[[ -3 -10  -4  48  48  48  13  50 -13]
 [ 21  27   4   8   9  10  -7   9  24]
 [-26 -27  18 -37 -33 -44 -17 -43 -28]
 [  8  12  -2 -15 -15 -11  -9 -13  11]
 [  4   9  -7 -13 -15 -23 -10 -21  14]]
->
[[ 50 -13  -3 -10  -4  48  48  48  13]
 [  9  24  21  27   4   8   9  10  -7]
 [-43 -28 -26 -27  18 -37 -33 -44 -17]
 [-13  11   8  12  -2 -15 -15 -11  -9]
 [-21  14   4   9  -7 -13 -15 -23 -10]]

[[  0  -8  -2   4  -8   0   9  10   1   2   6   1]
 [ -1   3  11  -2  -2   2   7  33 -17  -9  18   0]
 [  7   0  16  -6 -13   6   2  46 -25  -3  19   6]
 [ -3   4   7  -4  16  -3   6  24 -15  -9  19 -17]
 [  0  -7   2   3  -8   1  10  19  -5   0  11   0]
 [ -6  -3  -4   5   7  -4  11   2   3  -4   8 -10]
 [ -7  -2   6   6   4  -3  13  16 -10  -8  16 -12]
 [  2  -5  11  -1   0   0   6  28 -19  -2  18 -12]]
->
[[  6   1   0  -8  -2   4  -8   0   9  10   1   2]
 [ 18   0  -1   3  11  -2  -2   2   7  33 -17  -9]
 [ 19   6   7   0  16  -6 -13   6   2  46 -25  -3]
 [ 19 -17  -3   4   7  -4  16  -3   6  24 -15  -9]
 [ 11   0   0  -7   2   3  -8   1  10  19  -5   0]
 [  8 -10  -6  -3  -4   5   7  -4  11   2   3  -4]
 [ 16 -12  -7  -2   6   6   4  -3  13  16 -10  -8]
 [ 18 -12   2  -5  11  -1   0   0   6  28 -19  -2]]

[[  4   8   2  -2   4   1  -2 -14  -2  -4]
 [ -9  18  41  -2 -18   2   8 -12   7 -24]
 [-28  -7   1   7  18 -28  17  14  10  15]
 [  2  -7  -7  23   2  -7 -32  27 -11  -1]]
->
[[ -2  -4   4   8   2  -2   4   1  -2 -14]
 [  7 -24  -9  18  41  -2 -18   2   8 -12]
 [ 10  15 -28  -7   1   7  18 -28  17  14]
 [-11  -1   2  -7  -7  23   2  -7 -32  27]]

[[-13  -6   8   3   4 -10  12  10   5   4]
 [ -1  -5  -1  -3   5 -10   1   9   3   5]
 [ 41   9 -28  -2  -8  34 -38 -27 -22  -1]
 [ 29  13  -2  -5 -24  49  -3 -51 -18 -16]
 [ -2 -11   0  14   1   6  -6  14  -7   6]
 [-22 -11   5  -1  19 -36  11  31  15  14]
 [ -7 -10  -1  12   6  -7  -7  23  -1   7]
 [ -2   3  13  -1 -10  16  16 -18  -1  -8]]
->
[[  5   4 -13  -6   8   3   4 -10  12  10]
 [  3   5  -1  -5  -1  -3   5 -10   1   9]
 [-22  -1  41   9 -28  -2  -8  34 -38 -27]
 [-18 -16  29  13  -2  -5 -24  49  -3 -51]
 [ -7   6  -2 -11   0  14   1   6  -6  14]
 [ 15  14 -22 -11   5  -1  19 -36  11  31]
 [ -1   7  -7 -10  -1  12   6  -7  -7  23]
 [ -1  -8  -2   3  13  -1 -10  16  16 -18]]

[[ 42   5  28 -17 -11 -20  -4 -15 -14  -5  23  -9  18   3]
 [  7   2  25 -35 -18 -15  53 -20 -33   2 -28  20  11   9]]
->
[[ 18   3  42   5  28 -17 -11 -20  -4 -15 -14  -5  23  -9]
 [ 11   9   7   2  25 -35 -18 -15  53 -20 -33   2 -28  20]]

[[ 20  46  27   0  -1  26 -15  29 -41]
 [ 48 -15  28  48  17  -8  29 -41 -40]
 [ -2 -46 -17  13  -9 -38  -7  21  -5]]
->
[[ 29 -41  20  46  27   0  -1  26 -15]
 [-41 -40  48 -15  28  48  17  -8  29]
 [ 21  -5  -2 -46 -17  13  -9 -38  -7]]

[[ 13  15 -22  14  29]
 [-16 -20 -30 -20  17]
 [ -8  -4  13  -5 -11]
 [-12 -18  43 -17 -23]
 [ 11  20 -21  19  46]
 [  5   7 -21   7  11]
 [ 16  24  19  24 -28]
 [ 10   7  -6   7 -10]
 [ 13  17   3  18 -11]
 [-14  -8   1  -8 -14]]
->
[[ 14  29  13  15 -22]
 [-20  17 -16 -20 -30]
 [ -5 -11  -8  -4  13]
 [-17 -23 -12 -18  43]
 [ 19  46  11  20 -21]
 [  7  11   5   7 -21]
 [ 24 -28  16  24  19]
 [  7 -10  10   7  -6]
 [ 18 -11  13  17   3]
 [ -8 -14 -14  -8   1]]

[[ -8  16 -15   7]
 [ -4   1  -1  -6]
 [  5  31   9  -5]
 [  2  44 -21 -20]
 [-14  -8  28   2]
 [ -3  -1  -4 -34]
 [-18 -16 -12 -14]
 [-15  27  19 -12]
 [ 17   7  19  -2]
 [-17  33 -15  -3]
 [-24  29 -25   2]
 [  6 -10   7  -6]]
->
[[-15   7  -8  16]
 [ -1  -6  -4   1]
 [  9  -5   5  31]
 [-21 -20   2  44]
 [ 28   2 -14  -8]
 [ -4 -34  -3  -1]
 [-12 -14 -18 -16]
 [ 19 -12 -15  27]
 [ 19  -2  17   7]
 [-15  -3 -17  33]
 [-25   2 -24  29]
 [  7  -6   6 -10]]

[[-12  10 -17  -8]
 [ -1   3   8  -6]
 [ 19 -16  23  11]
 [ 20  -2 -43   6]
 [  0  -3  38   6]
 [-21  23 -14 -19]
 [ 32 -24  38  13]
 [-10  16 -19 -16]
 [ -1   0   7   0]
 [-32  15  24  -9]]
->
[[-17  -8 -12  10]
 [  8  -6  -1   3]
 [ 23  11  19 -16]
 [-43   6  20  -2]
 [ 38   6   0  -3]
 [-14 -19 -21  23]
 [ 38  13  32 -24]
 [-19 -16 -10  16]
 [  7   0  -1   0]
 [ 24  -9 -32  15]]
---
[[  3  -5 -53]
 [ 15 -34  -4]
 [ 12 -12  23]
 [ -2  -5 -43]
 [ 22 -53   1]]
->
[[  3  -5]
 [ 15 -34]]

[[-17  52]
 [-11 -45]
 [ 51  -2]]
->
[[-17  52]
 [-11 -45]]

[[-13  -4]
 [  0   0]
 [ 20   3]
 [ 32 -49]]
->
[[-13  -4]
 [  0   0]]

[[ 14 -24 -26]
 [ 17 -28 -46]
 [  8  -7   6]]
->
[[ 14 -24]
 [ 17 -28]]

[[ -8 -21 -32]
 [  6  28  25]
 [ -9  -2 -34]
 [  2  37   8]
 [  0 -42   0]]
->
[[ -8 -21]
 [  6  28]]

[[ -9   5  47 -24  -2]
 [ 40 -37 -18  58 -24]
 [ 10 -17  -4  -4   1]]
->
[[ -9   5]
 [ 40 -37]]
